Each row is where one point has got to under a steady rotation. How many steps took it there?
The counts run from 0 to 164.
[130 127 119 150 124 184 166 143 130 157 157 118 146 169 141 116 100  83
 139 131 158 137  91 130  98 137 163  98 103 120 160 137 104 110 172 143
 143 123 117  89 135 131  78 169 128 163 105 143 161 131 149 171 112 130
 151 118 147  94 178 175 156 107 144 124 139 153 109  91 142 136 146  91
  92 100 144 109 110 114 130 115  81 140]
94
[162 119 143 100 115  81  92 147 118  71 155 134  86 167 115 116 188 148
 140 143 101 106 104 149 110  79 109 114 113 148 123 129  83  97 115 107
 126 157 146 150 153 156 181  91 115  85 136 136  85 109  82 102 164  95
 102 147 132 112  93 108 120 165 114 134  90 148 130 137 148 155 149 144
 148 100 170 127 101 121  98 105 173 116]
26
[139 118 145 125 111  89  38 140 119 155 176 164 156 110  98 114 120 127
 151 106 139 109 151 120 125  92 100 113 142  94 113 124 118 113 101  90
  99 147 164 132 140 161  97  93  84 132 150 127 121  95 144 149 174 140
 120  94  90 171 104 116 126  91 112 173 118 121 188  76 133  86 168 100
 109 149  94 102 100 157 123 162 153  94]
47
[136 116 125 156 122  98  77 153  94  79 111  96 129 173 117  78 126 142
 106  88 133 106  69 112 104 160 125 101 111 112 159 118 132 117 131 107
 159 115 111 107 142 144 170 114 111 151 121 149 110 118  86 113 157  86
 125 149 145  94 186 106 172 102 135 150 101 141 157 140 133 166 132 123
 131 132 130 125  96 127  97  93 164  72]
51
[175 141 125 158 129  90 134 135 113 184  95 160 105 133 166 102 101  94
 145 142 137 213 123 142 101  63 110 123 109 116  90 142 121 136 162 103
 133 118 150 103 133 102  91 160 101 120 171 106  85 135 157 119 144 152
 108 113  98 155 113 135 105 115 126 131 108 150 130 118 166 109 119 145
  64 140 111 144 136 110 121 106 154 102]
66
[163 120 160 165 133  62 117 150 168 108 104 144 108 149  72 152 126 160
 155  97 127 186 166  87 141  91 109 153 129 151 140 114 142 141  40 137
 121 146 133 128 161  97 154  99 132 133 131 137  81  85 137  93  90 159
  93  96 108 122  99  91 139 122 146 124 100  84 128 135 150 110 121 148
 150 122 113 163 129 137 140 151 144  77]
45
[133 118 131 203 160 142 151 114 110 114 132 136 152 147  94 113 136 180
 128  65 136  98 152  91 122 134 169 139 114 128 147 145 144 143  72 128
 162 150 152 111 126 105 102 126  84  98  99 116 164  95 124 114  84 150
 142  98 111 132 154 158 160 118 167 197 122 124 123 101 118 152  67 117
 121 147 134 165 163 127  93  98  84  76]
43
[152 130 129 142 157 147 132 118  86 168 122 116 115 141 155 139  91 141
 154  83  95 153 129 121 160 119  92 120  98 127 118 140 159 180 155 122
 165 116  92 149 160  67 117 179 126 154 158 105 110 138 133  85 125 127
 176 124  90 175 157 116 128 123 148 168 131  99 150 117 121 134 104  88
  76 172 106 163 130 126  84 119 180 122]
41
[107 121 129 129  72 137 173  99 147 158 128 113 213 137 122 144 124 110
 121 158 181 124 145 134 128 113 205 125 119 136 115 122 129  73 132 159
 131 147 143 110 100 130  51 142 137 112  84 117 166 156 129 205 137 117
 161  95 115 116 126 129 114 114  96 111 164 135 123 103 153 137 119 137
 135 126 152 142  99 136 138 138 116 143]
119
[148  87 151 109 112 161 113 180 109 139 188 113 134 140 157 114 135 177
 175 113  94 132 149 126 138 111  86 107  92 147 113 134 112 102  79 106
 139 136 138 129 181 142 118 184 146 150 130  99 120 153 102  96  84 100
 149 135 138  95 142  92  87 153 152 120 127 123 144 119  99 142 148  72
 142  86 118 142 122 105 124 123 202 149]
8
[131 158 156 164 118 155 103 133 119 163 142 115 157  95 142 177  95 107
 120 142 165 152 122 131  91 102 116 142 131  87  89 144 161 110 136  87
 111 108 118 118 115 131 115 175 110 127 102 113 139 163 131 186 116 154
 165 100  84 167 154 118 108 113 134 179 163 140 157 128 136 125  89  95
 110 157  85 168 156  85 138 151 109 115]
130
[176 109 121 166 120 143 162 131  70 116 126 134 124 158 135  77 179 151
 155 119 159 121 129 157 118 157 164 122 105 107 111 146 121 110 177 165
 182 126 125  97 143 128  74 127 112 100 143 152 119 128 104  70 146 125
 131 141 168  84 169 125 178 124 146 103  67 136 118 121 111 139 115 144
 134 100 141 117 115  95  97  95 153 173]
62
[102 114 107 130  39 110  92 111 113  92 116 160 152 108 116 104 127 115
  73 116 143 143 118 131 133 193 132 105  89  93 128 145  88  90  96 135
 121 150 107 140 130 127 125 123 126 174 115 171 130 110 139 117 108 113
 158 130 150 105 110 130 158 115 121  97 137 146 113  56 141 128 172 154
  95 118 110  80 104 111 110 121  95 108]
83
[162 104 138  81 144  50 139 131 127  97 131 118  67 145 129 114 166 143
 129 156  87 124  91  96 148 110  99 110 144 133 116 119 103 106  99 137
 139 138 140 147 142 157 144 105 122  94 171 131  81 144 105  98 128 115
  81 188 133 126  86  81  72 146 121 113 103 110 139 132 139 139 147 130
 132 109 166 105 115 153 119 143 173 133]
27
[118 166 125  88 127 104 122 119 131 135 109 127 162 106 163 189 135 109
 126 156 112 156 152 114 144  79 106 145 127 122 118 129 139  93  96 144
 115 128 161 165 119 119  95 129 167  87 187  89 132 178 136 150 118 121
  89 138  79 147  91  96  43 156  99 113 154 130 144 130 145 109 102 126
 107 160 161 152 118 143 123 165 164 138]
2
[104 116 107 123 155  93 119 102 147 137  72  86  86 107 148 115  88 139
  88  97 132 123 125 106 103 146  78 179 178 145 118 130 125 174  69 157
 110 123 149 156 107 113 193 132 131 138 108 118  84  92 127 112 152 129
 103 145 130 144 122 121 115 120 125 147 128 129 107 158 162 107 142 168
 134 157  91 144 120 154 129 104 121 102]
78
[118 146  91  85 129 148 156 132 125 138 151 131 134 136 149 112 145 105
 152  79 133 134  96 105 112  30 160 111 148 145 110 124  86  88 159 117
 124 135 144 157 134 124  99 146 144  88 109 119 153 117 127 186 140 112
 154 120  74 132 129 144 131 147 116 178 138 147 147 126 150 121 109  68
 102 102 176 178 106 109 114 142 127 167]
4
[158 106 123 139  68  86 151 113 147 156 121 142 139 167 122 122 131 123
 160 101 164 121  87 104 141 126 176 171 148 130 106 137 108  75 141 155
 132 159 124 117 108 133  82  88  87 103 151 124  88 159 146 152 139 186
 161 111  96 117 117 141 168 107  90 136  91 173 127 146 191 121 105 143
 143 112 147 140  98 164 123 106 198 111]
55
[109 126 118 188 135 153 104  91  91 149  53 143 159 117 156 136 119  96
  98 107 170  73 138 126 113 168 137 151 151  86 176 138 171 116 164 140
 144 139 144 118 105  79  90 158 112 113 148 121 154 142 105 162 197 148
  98 139  98 136 165 139 102 136 119 119 182 137 117 112 111 144 114 138
 108 178  81  97 103 117 117 135 133 153]
86
[148 152 138 115  77  70 113 128 127  99 116 124 165 148 140 184 163 132
 137 133 125 216 131 132 119  80 114 145  83 132 108 131 133  74 111 131
 113 150 151 133 142 107 129 125 162 125 136  98  97 163 118 114 115  97
  98 125 112  98 119  62  83 160  97 102 129 136 158 142 145 139 126 148
 128 129 168 147 104 107 128 171 178 121]
1
[172 148 137 100 173 165 143 148 104 133 170 100  63 145 138 140 136 148
 186 111 109  95  87 112 155 116 112 141 188 133  96 149 128 179 107 111
 132 107  89 162 123 128 175 101 109 115 124 133  91 159 105 125 125 162
 139 148 108 168 108 122 134 112 161 169 110  99 148 144 135 126 115  94
 145 139 117 160 134 152 111 139 163 166]
16
[148 134 106 121 135 141 119 135 140 132 164 150 173 118  99 106 175 136
 216 120 134 101 195 162 124  86 176  89 121 131 105 122 123 126 116 150
 151 149 181 156 124 138  62  79  92  81 121 135 149 114 115 130 146 138
 130  88 146 152 126 145 125 119 125 132  89 123 138 127 108 136 130 134
 107 137 164 145 109 165 115 116 124 154]
36
[134 153 118  95 187 113 120 124 116 129 106 144  85 145 121 102 112 100
 122  79 106  95 109  52 155 154 144 120 187 142 166  81 128 152 163 144
 157 131  90 153 128 119 148  77 144 159 154 175 143  96 165 138 146 145
 122 149  86 113 137 140 179  99 119 162 148 128 160  93 128 112 124  88
 122 133 147 126 115 179 107 161 104 109]
49
[134  92 137 137 169 144 125 124 167 132 114 128 155  85 140 124 171 138
 204 128 120  75 214 130 166  94 129 114 150 125 122 122 150 149  78 163
 153 135 151 158 135 107  72 123 128  96 126 126 121 123 107 146 142 145
 107  99 131 143 138 149  74 107 124 110 110  97 111 160 118 124 125 141
 148 170 118 152 125 175 115 147 157 180]
35
[125 188  97  90  95 131 116 167 120 131 136 112 137 119 132 124 111  97
  86 163 122 204 113 165 102 132  91 121 127 118  80 121  93 169 168 109
 122  79  94 119 144 151 175 102 133 161 110 124 127  98 158 130 138 104
 135 140 155 147 130 122 189 114 129 109 117 147 148 139 145  70 168 111
 109 104 116 127 141 119 150 109 102  96]
102
[147 165  95  96 120 136 127 119  98 189 178 154 121 123 132 116 115 129
 174 133 112 166 133 111 139  52 139  76 130 123  67 131  98 122 141  93
 128 138 146 161 158 157  91 143 130 113 119 128 145 145 143 141 102 118
 179 115  91 170  94 129 112 140 123 185 125 113 177  73 133 118 125  55
  75 120 144 127 135 125 110 148 144 144]
156
[143 138 106 146 127 155 172 143 109  78 131 139 185 141 126 117 197 171
 143 122 141 165 178 153  97  86 159 135  91 123  94 153 111 100 117 138
 148 135 158 141 129 139  93 129 136  46  99  96 139 116  96 113 125 101
 120 110 145 126 141 109 150 163 140 152  88 118 140 179 120 134  88 136
 153 106 176 179 134  77 119 119  84 138]
152
[143 129 114  98 125 111  67 137  90 179 148 163 103 132 132 104 101 115
 164  61 111 121 124 110 130 118 133 114 173 141 138 103 108 135 169 123
 123 153 128 144 158 132 126  77 121 148 170 154 125  93 154 109 160 151
 166 119  66 138 110 133 160 105 124 164 125 129 187  89 137  85 154  83
 101 126 125 124 114 148 119 151 163 105]
48
[144 114 150 145 163  90 130 147 129 131 120 147  84 137 107 106  83 133
 116 164  90 132 151 114 136 149  81 113 123 131 163 107 126 170  49 145
 125 121 152 136 157 127 152 112 122 159 122 150 132  91 108  81  99 116
  75 135 166 121 122 138 117 125 165 102 118  67  95  81 124 164 179 133
 107 130 101  83 155 150 125 129 109 115]
71
[ 93 157 119  90 135 156 134 153 176 128  79 118 169 101 173 178 119  91
 118 127 139 202 140  96 133 111 132 138 167 140 131 101 114 120 102 119
  88 137 126 143 136  95 140 140 173 143 136 122 156 117 102 174 109 113
  76 109 122 129 139 140 123 164 106  57 172 156  97 142 118 132 144 107
 109  80 136 140 153 114 150 115 117 118]
121
[150 113 139 128  96 121 109 137 138 146 159 129 167 138 105 124 128 150
 186  80 154 111 165 143 116  85 182 147 136 135  77 129 139  94 122 110
 149 132 138 120 111 176 104  87 120 114 109 122 149 141 144 137 147 156
 199  98 119 119 128  80 123  99  90 192  95 123 178 151 132  81  87 126
 165 116 143 156 115 170 145 154 152  97]
163
[138  95 155 113 133 149 154 151 132 179 172 138 111 122 159 147 103 154
 198 120  89 110 160 134 168 139 124 139 129 146 102 118 132 122  76 138
 159 153  94 144 149 133  98 171 169 160 139 109 150 176 123  86  70 137
 142 113 129 105 133 107  51 132 159 128 146 106 134 121 106 121 105  97
 164  98 118 144 147 153 140 169 173 156]
9
[151 121 141 138 165 120 147 144 109 122 128 123  74 169 108 130 107 137
 167 142 109 171 145 119 112 100 102  91 120 184 182 123 122 169 116 137
 113 136 135 128 168  94 145 122 113 139  91 148 112  64 126  91 110 119
 100 138 155 129 140 153 154 124 167 112 100  79 111 121 135 164 172 103
 119 104 122 130 129 136 131  93 113 122]
70
[108  66 109 162 111 107 104 145 126 122 117 127 128  99 157  69 150 147
 143  87 128 171 127 120 112  91 119 111 124 148 114 117 105 100 118  93
 114 147 144 133 162 117 116 212 116 113 110  96  94 108  79 108 126 107
 132 121 154 113 159 146  75 141 130 130 110 171 110 145 137 136 121 144
 149 119 142 165 167  78 145  66 173 132]
33
[159 149 138 110 179 210 165 145 124 148 145 108 141 131 142 168 132 117
 184 146 126  84 164 159 151 160 138 120 144 128 117 132 155 169 113 197
 161  97 112 144 120 122 131 104 157 119 108 130 161 158 106 105 122 117
 135 140 152 129 144 108 146 131 155 100 118  73 142 151  82 151 144  89
 131 113 108 121 137 137 106 192 125 190]
125
[106 116 182 166 114  89  61 107  95 100 135 178 131  87 104 125 136 114
 114 155 131 102 107 113 138 139 122 124 124  73 153 112 145  84 118  62
 116 138  83 114 122 146 120 157 127 143 161 148 119 170 130 154 120 159
 129 126 106 142 122 111  72 105 101 164 177 138 141  91 119 116 104 133
 146 174 121 136 169 133 131 169 117  84]
21
[129 137  91  84 163 162 158 119 111 180 140 144 116 133 120 113 112 126
 143 105 108 176 122  79 172  84 148  81 150 151 122 103 121 169 151 113
 145 109  98 156 159 132 120 136 174 129 128 139 170 111 150 121  83 124
 157 139  76 149 141 109 140 137 132 150 150  95 135  98  90  98 115  64
 107 113 146 169 147 136 131 152 113 160]
157
[141 145 139 144  98 156 125 160 132 132 136 141 203 121 115 122 128 124
 174  91 152 160 169 152 122  85 197 112 133 118  88 113 128 112 122 118
 151 127 102 107 128 158  92 116 129 137 131 125 176 168 127 144 117 130
 173  87 140 113 158 119 131  94 110 154 116 134 167 133 119 121  75 122
 154 116 167 178 159 151 133 147 131  92]
11
[119 148  94 129 120  97  87 138 116 127  64 114 101 153 150 129  71 128
  89  65 144 193 120 129  77 132 109 174 148 163 108 109 139 171 113 103
 113 138 146 141 118 106 200 120 127 149 122 110 113  78 136  96 159 109
 115 131 123 151 120 129 142 125  93 140 117 148 131 155 160 119 136 152
 101 126 143 136 141 133 134  69 147  62]
77
[130 125 102 156 116 166 103 111  98 149 100 140 161 144 160 120 149 126
 123  77 168  90 135 140  86 141 164 164 155 118 137 141 140 100 175 149
 143 158 177 110  98  95  95 138  87  91 123 134 152 101 125 123 193 141
 112 121  84 106 172 155 141 179 118 130 115 174 132 146 139 127 106 147
 106 125 128 111 101  85 105 106 121 144]
87
[143 126 146 122 160 123 101 106  87 143 120 135  89 151 132 113 170 146
 122 107 140 138 138  85 139  99 152 152 187 151 146  95 147 119 207  91
 114 153 106 124 135 127 135 131 126  75 159 148 112 126 133 147 167 157
 119 157  87 132 156 114 146 135 119 145 152 128 150 163 106  78  71  95
 177 124 137 155 135 119 150 125 148 127]
23
[156 119 134 148 139 148 149 159 124 162  99 115 116 160 157 123  84 100
 125 110 156 194  91 116  90 120 152 109 106 150 153 120  86 132 160 138
 132 121  96  85 155 100 135 183 146 158 126 143 125 113 125 132  89  99
 135 119 148 101 205 137 161 116 155  94 138 136  91 120 119 162 137 102
 121  73 125 136 138  89 139  89 135 127]
95
[117  96 158  94 136 143 155 115 159 135 155  99 106 120 151 140 167 158
 144 174 124  58 131 101 157 105  98 180 165 156 120 144 126 135 111 149
 122 133 123 166 113 132 136 138 131  87  94 103  99 146 112 155 130 151
  94 148 102 162  75 128  84 157 105 132 155 119  97 191 143 116 120 123
 185 143 120 141 119 168 130 125 158 173]
143
[134 125 127 148  83  98 120 126 119  54 111 141 196 145 119 131 192 154
 108 117 163 147 153 147 107 111 165 134  56 112 136 151 126  65 104 128
 135 133 146 126 133 141 114 118 147 110 102 100 139 157 103 133 138  95
 138 113 152  72 128  63  94 146 128 126 128 130 137 157 119 146 111 173
 155 130 169 143 102 106 132 159  97 118]
0
